One vector is turned by the same rotation once a step. Each row is the vector after some number of steps, and that number follows the row.
The counts run from 0 to 334.
| -.48 | -.29 |  .01 |  .17 | -.30 | -.08 |  .55 | -.02 |  .08 |  .12 |  .02 |  .04 |  .05 |  .19 |  .02 | -.39 |  .17 |  .44 | -.28 | -.04 |  .42 | -.21 |  .23 | -.35 | -.01 | -.05 | -.57 |  .17 | -.08 | -.25 | -.10 | -.10 |  .25 | -.43 | -.34 |  .00 |  .11 |  .36 |  .14 |  .25 |  .14 |  .31 | -.05 | | 21
| -.15 | -.01 | -.26 |  .02 |  .01 | -.26 |  .22 | -.27 |  .21 | -.08 | -.35 |  .08 |  .01 |  .19 | -.24 | -.04 | -.09 |  .36 | -.17 |  .07 |  .14 | -.15 |  .50 | -.13 |  .06 |  .12 | -.47 |  .51 | -.04 | -.18 | -.39 | -.19 |  .20 |  .00 | -.28 |  .31 |  .12 |  .31 |  .37 |  .54 | -.22 | -.02 | -.44 | | 207
| -.58 | -.11 | -.31 |  .16 | -.08 | -.36 |  .39 | -.08 |  .28 | -.10 | -.15 |  .22 |  .11 |  .18 | -.13 | -.29 |  .12 |  .24 | -.22 | -.07 |  .44 | -.23 |  .42 | -.25 |  .15 | -.30 | -.43 |  .55 |  .02 | -.08 | -.21 | -.13 |  .16 | -.27 | -.25 |  .07 |  .07 |  .12 |  .28 |  .36 | -.05 |  .26 | -.15 | | 17
| -.29 | -.28 |  .07 |  .14 | -.49 | -.28 |  .44 |  .22 |  .15 |  .00 | -.15 |  .08 |  .24 |  .22 | -.09 | -.13 |  .19 |  .35 | -.38 |  .00 |  .11 | -.17 |  .46 | -.39 |  .21 |  .13 | -.43 | -.02 | -.13 | -.25 | -.20 | -.22 |  .17 | -.55 | -.34 |  .02 | -.01 |  .35 |  .17 | -.01 |  .18 |  .24 | -.07 | | 273
| -.20 | -.33 | -.13 |  .04 | -.22 | -.40 |  .21 |  .06 |  .33 | -.13 | -.27 |  .13 |  .17 |  .13 | -.04 |  .11 | -.33 |  .34 | -.10 |  .04 |  .10 | -.31 |  .43 | -.26 |  .10 | -.04 | -.33 |  .48 |  .32 |  .04 | -.07 | -.36 |  .43 | -.02 | -.39 | -.37 |  .21 |  .12 |  .38 |  .11 | -.25 |  .19 | -.25 | | 106
| -.16 | -.20 | -.31 | -.01 | -.02 | -.02 |  .50 | -.14 |  .01 |  .08 | -.24 | -.27 |  .08 |  .27 | -.16 | -.28 | -.26 |  .19 | -.17 |  .01 |  .19 | -.21 |  .30 | -.38 |  .13 |  .54 | -.60 |  .40 | -.13 | -.10 | -.34 | -.07 |  .27 | -.16 | -.47 |  .20 | -.06 |  .13 |  .24 |  .13 | -.03 |  .16 | -.24 | | 180
|  .07 | -.35 |  .10 | -.04 | -.27 | -.52 |  .45 | -.13 | -.07 | -.09 | -.27 | -.07 |  .05 |  .05 | -.02 |  .04 | -.31 |  .36 | -.47 |  .04 |  .10 |  .14 |  .43 | -.38 |  .13 |  .15 | -.53 |  .21 |  .12 | -.30 | -.36 | -.21 |  .21 | -.16 | -.21 | -.20 |  .06 |  .23 |  .41 |  .10 | -.08 |  .29 | -.36 | | 81
| -.12 | -.03 | -.07 |  .13 | -.26 | -.42 |  .21 |  .00 |  .41 | -.06 | -.32 |  .25 |  .08 |  .22 | -.11 |  .05 |  .17 |  .48 | -.26 |  .09 |  .08 | -.20 |  .55 | -.11 |  .20 | -.08 | -.34 |  .27 | -.05 | -.09 | -.21 | -.22 |  .17 | -.31 | -.33 |  .10 |  .17 |  .57 |  .36 |  .43 | -.07 |  .03 | -.23 | | 246
| -.17 | -.13 | -.17 |  .27 | -.29 | -.23 |  .09 |  .02 |  .30 | -.05 | -.25 | -.04 |  .21 |  .10 | -.09 | -.17 |  .28 |  .43 | -.19 |  .11 |  .11 | -.17 |  .58 | -.08 |  .07 |  .30 | -.60 |  .17 | -.16 | -.29 | -.31 | -.20 |  .42 | -.12 | -.39 |  .20 |  .17 |  .18 |  .08 |  .61 |  .08 |  .01 | -.18 | | 216
| -.36 | -.41 |  .21 |  .10 | -.31 | -.08 |  .49 |  .00 | -.01 | -.06 | -.11 |  .06 | -.13 |  .05 | -.02 | -.02 |  .02 |  .27 | -.22 | -.20 |  .33 | -.43 |  .24 | -.35 |  .25 |  .10 | -.43 |  .10 |  .10 | -.30 | -.41 | -.28 |  .28 | -.03 | -.58 | -.02 | -.11 |  .34 |  .04 |  .12 | -.08 |  .35 | -.18 | | 53
| -.34 | -.27 | -.17 | -.10 | -.21 |  .08 |  .35 | -.14 |  .03 |  .20 | -.15 | -.17 |  .03 |  .25 | -.23 | -.30 |  .00 |  .31 | -.14 |  .17 |  .08 | -.23 |  .14 | -.48 |  .05 |  .60 | -.48 |  .15 | -.12 | -.29 | -.25 | -.26 |  .39 | -.25 | -.55 |  .03 |  .02 |  .29 |  .25 |  .24 |  .06 |  .08 | -.18 | | 172
| -.19 | -.34 |  .16 | -.03 | -.34 | -.36 |  .41 | -.13 | -.07 | -.07 | -.20 | -.24 | -.10 |  .15 | -.15 | -.04 |  .02 |  .33 | -.29 |  .04 |  .16 | -.02 |  .12 | -.51 |  .26 |  .23 | -.40 |  .08 |  .01 | -.40 | -.26 | -.31 |  .20 | -.15 | -.41 | -.23 | -.06 |  .35 |  .38 |  .07 | -.14 |  .31 | -.21 | | 322
| -.28 | -.21 | -.28 | -.01 | -.15 | -.06 |  .42 |  .02 |  .30 | -.11 | -.31 |  .02 |  .14 |  .40 | -.12 | -.01 | -.20 |  .31 | -.12 |  .21 |  .09 | -.30 |  .27 | -.53 |  .08 |  .07 | -.22 |  .29 |  .08 | -.02 |  .06 | -.25 |  .38 | -.17 | -.54 | -.36 |  .12 | -.07 |  .56 |  .15 | -.15 |  .11 | -.13 | | 144
| -.23 | -.30 |  .14 |  .14 | -.27 | -.56 |  .34 | -.17 |  .15 | -.10 | -.03 | -.16 | -.14 | -.04 | -.11 | -.12 |  .21 |  .41 | -.18 | -.09 |  .28 | -.21 |  .29 | -.17 |  .29 |  .16 | -.46 |  .30 |  .02 | -.14 | -.32 | -.23 |  .14 | -.02 | -.36 | -.05 |  .16 |  .57 |  .16 |  .26 | -.17 |  .35 | -.20 | | 58
| -.12 | -.19 | -.13 | -.02 | -.16 |  .08 |  .39 | -.12 |  .09 |  .08 | -.30 |  .02 | -.07 |  .27 | -.05 | -.06 | -.06 |  .61 | -.18 |  .17 |  .21 | -.18 |  .14 | -.25 | -.03 |  .13 | -.38 |  .10 | -.06 | -.28 | -.31 | -.13 |  .37 |  .00 | -.62 |  .04 |  .20 |  .44 |  .37 |  .61 | -.07 | -.04 | -.29 | | 202
| -.18 | -.25 | -.15 | -.05 | -.20 | -.04 |  .63 | -.02 |  .18 |  .04 | -.18 | -.09 |  .08 |  .31 | -.15 | -.10 | -.26 |  .16 | -.19 | -.04 |  .06 | -.37 |  .31 | -.50 |  .19 |  .51 | -.45 |  .21 |  .02 |  .06 | -.11 | -.14 |  .35 | -.44 | -.44 | -.07 |  .01 |  .13 |  .29 | -.13 | -.03 |  .16 | -.15 | | 142
| -.24 | -.05 | -.31 |  .09 | -.14 | -.27 |  .11 | -.23 |  .25 | -.07 | -.18 | -.31 |  .06 |  .27 | -.32 | -.20 |  .21 |  .33 | -.10 |  .27 |  .07 | -.08 |  .33 | -.40 |  .22 |  .51 | -.42 |  .35 | -.25 | -.20 | -.16 | -.17 |  .24 | -.07 | -.44 |  .06 |  .11 |  .20 |  .41 |  .40 | -.06 |  .09 | -.13 | | 177
| -.26 | -.29 | -.22 |  .01 | -.25 | -.43 |  .01 |  .04 |  .30 |  .03 | -.32 | -.02 |  .27 |  .17 | -.25 |  .00 | -.20 |  .30 | -.22 |  .24 | -.09 | -.05 |  .27 | -.36 |  .12 |  .36 | -.37 |  .40 |  .11 | -.10 | -.02 | -.58 |  .37 | -.17 | -.39 | -.26 |  .19 |  .26 |  .48 |  .02 | -.19 |  .11 | -.25 | | 126
| -.22 | -.34 |  .00 |  .06 | -.30 | -.22 |  .46 |  .10 |  .13 |  .15 | -.09 |  .13 |  .17 |  .10 | -.05 | -.18 | -.02 |  .37 | -.41 | -.04 |  .17 | -.07 |  .46 | -.21 |  .02 |  .19 | -.60 |  .14 | -.03 | -.15 | -.30 | -.21 |  .17 | -.57 | -.18 |  .18 |  .05 |  .51 |  .11 |  .04 |  .10 |  .20 | -.18 | | 261
| -.27 | -.36 |  .23 | -.02 | -.34 | -.26 |  .49 | -.18 | -.02 | -.10 | -.24 |  .12 |  .04 | -.02 | -.11 |  .05 | -.23 |  .26 | -.37 | -.07 |  .08 | -.19 |  .52 | -.30 |  .10 |  .20 | -.62 |  .25 |  .16 | -.27 | -.45 | -.30 |  .35 | -.19 | -.17 | -.02 | -.02 |  .15 |  .09 |  .03 | -.07 |  .29 | -.30 | | 73
| -.27 | -.36 | -.05 |  .07 | -.04 | -.43 |  .29 | -.13 |  .10 | -.06 | -.24 |  .06 |  .04 | -.05 |  .02 | -.08 | -.30 |  .33 | -.23 | -.01 |  .32 | -.07 |  .35 | -.19 |  .08 | -.16 | -.54 |  .55 |  .26 | -.22 | -.33 | -.30 |  .29 |  .07 | -.26 | -.15 |  .12 |  .25 |  .19 |  .26 | -.24 |  .31 | -.36 | | 68
| -.01 | -.37 | -.18 |  .14 | -.18 | -.31 |  .35 |  .24 |  .26 |  .11 | -.22 |  .04 |  .11 |  .22 |  .09 | -.04 | -.09 |  .57 | -.25 |  .04 |  .34 | -.02 |  .36 | -.13 |  .09 | -.10 | -.40 |  .06 |  .01 | -.09 | -.22 | -.12 |  .11 | -.19 | -.60 |  .04 |  .22 |  .62 |  .31 |  .41 | -.07 |  .04 | -.21 | | 240
| -.09 | -.17 | -.16 |  .05 | -.06 | -.34 |  .59 |  .04 |  .21 |  .00 | -.15 |  .23 |  .15 |  .16 |  .00 | -.16 | -.19 |  .35 | -.44 | -.11 |  .27 | -.14 |  .58 | -.09 |  .01 | -.08 | -.56 |  .34 |  .01 |  .00 | -.26 |  .02 |  .10 | -.51 | -.18 |  .19 |  .13 |  .36 |  .27 |  .21 |  .00 |  .14 | -.27 | | 250
| -.31 | -.32 |  .01 | -.04 | -.17 | -.22 |  .59 | -.06 | -.09 | -.09 | -.26 |  .00 | -.03 |  .17 | -.09 | -.03 | -.16 |  .15 | -.35 | -.11 |  .30 | -.15 |  .33 | -.48 |  .24 |  .05 | -.48 |  .22 |  .01 | -.31 | -.48 | -.20 |  .06 | -.13 | -.43 |  .12 | -.22 |  .18 |  .26 |  .04 | -.10 |  .35 | -.29 | | 42
| -.32 | -.10 | -.22 |  .07 | -.11 | -.50 |  .23 | -.03 |  .29 |  .01 | -.25 |  .35 |  .19 |  .15 | -.14 | -.07 | -.10 |  .28 | -.39 |  .04 |  .11 | -.04 |  .62 | -.11 |  .15 | -.15 | -.44 |  .47 |  .05 | -.11 | -.25 | -.26 |  .11 | -.45 | -.12 |  .19 |  .06 |  .38 |  .34 |  .21 | -.09 |  .09 | -.27 | | 257
| -.03 | -.22 |  .02 |  .11 | -.31 | -.57 |  .20 | -.04 |  .31 | -.06 | -.08 | -.06 |  .07 |  .02 | -.08 | -.07 | -.04 |  .44 | -.19 |  .05 |  .04 | -.15 |  .39 | -.22 |  .15 |  .32 | -.46 |  .33 |  .17 |  .15 |  .00 | -.23 |  .34 | -.27 | -.32 | -.32 |  .33 |  .52 |  .33 |  .14 | -.18 |  .24 | -.15 | | 108
| -.55 | -.24 | -.32 |  .03 | -.01 | -.33 |  .26 | -.07 |  .16 |  .07 | -.17 |  .14 |  .09 |  .19 | -.10 | -.23 |  .01 |  .29 | -.18 |  .04 |  .43 | -.04 |  .25 | -.29 |  .09 | -.33 | -.42 |  .51 |  .05 | -.19 | -.20 | -.28 |  .06 | -.18 | -.41 |  .05 |  .12 |  .39 |  .40 |  .31 | -.12 |  .19 | -.24 | | 18
| -.40 | -.41 |  .10 | -.03 | -.25 | -.39 |  .26 | -.13 | -.05 |  .13 | -.02 | -.15 |  .00 | -.02 | -.12 | -.32 |  .05 |  .31 | -.27 | -.01 |  .30 |  .05 |  .06 | -.46 |  .16 |  .21 | -.57 |  .27 |  .06 | -.33 | -.24 | -.38 |  .21 | -.22 | -.37 | -.15 |  .14 |  .53 |  .32 |  .02 |  .00 |  .40 | -.21 | | 310
| -.20 | -.07 |  .02 |  .10 | -.30 | -.01 |  .39 | -.19 |  .25 | -.06 | -.13 |  .04 | -.01 |  .20 | -.09 | -.11 |  .19 |  .47 | -.18 |  .02 |  .08 | -.45 |  .49 | -.11 |  .04 |  .40 | -.54 |  .12 | -.11 | -.22 | -.31 | -.06 |  .43 | -.24 | -.39 |  .20 |  .07 |  .23 |  .04 |  .51 |  .02 |  .07 | -.22 | | 204
| -.34 | -.26 |  .03 |  .13 | -.35 | -.31 |  .38 | -.12 | -.04 | -.04 | -.17 | -.07 |  .05 |  .17 | -.09 | -.15 |  .22 |  .45 | -.41 |  .16 |  .30 |  .04 |  .25 | -.56 |  .12 | -.01 | -.47 |  .04 | -.07 | -.50 | -.17 | -.17 |  .15 | -.29 | -.30 | -.07 |  .02 |  .28 |  .35 |  .35 |  .09 |  .26 | -.06 | | 32
| -.28 | -.20 | -.20 |  .20 | -.21 | -.65 |  .27 |  .12 |  .27 | -.14 | -.27 |  .02 |  .19 |  .23 | -.17 | -.07 |  .17 |  .29 | -.35 |  .08 |  .28 |  .02 |  .46 | -.40 |  .30 | -.17 | -.31 |  .30 | -.01 | -.11 | -.12 | -.23 | -.02 | -.33 | -.29 | -.07 |  .04 |  .28 |  .48 |  .12 | -.05 |  .26 | -.11 | | 277
| -.33 | -.24 |  .04 |  .00 | -.20 | -.46 |  .35 | -.25 |  .09 | -.27 | -.31 | -.09 | -.01 |  .13 | -.18 |  .06 | -.10 |  .11 | -.22 | -.07 |  .22 | -.26 |  .47 | -.45 |  .35 |  .13 | -.40 |  .46 |  .08 | -.17 | -.32 | -.30 |  .16 |  .03 | -.34 | -.12 | -.12 |  .03 |  .29 |  .03 | -.27 |  .39 | -.30 | | 326
| -.31 | -.18 | -.08 |  .10 | -.41 | -.47 |  .16 |  .11 |  .31 | -.02 | -.25 |  .21 |  .22 |  .20 | -.17 | -.02 |  .22 |  .37 | -.40 |  .16 |  .02 | -.01 |  .51 | -.36 |  .20 |  .05 | -.34 |  .17 | -.08 | -.33 | -.17 | -.41 |  .13 | -.39 | -.25 |  .08 |  .06 |  .38 |  .36 |  .19 |  .04 |  .11 | -.17 | | 265
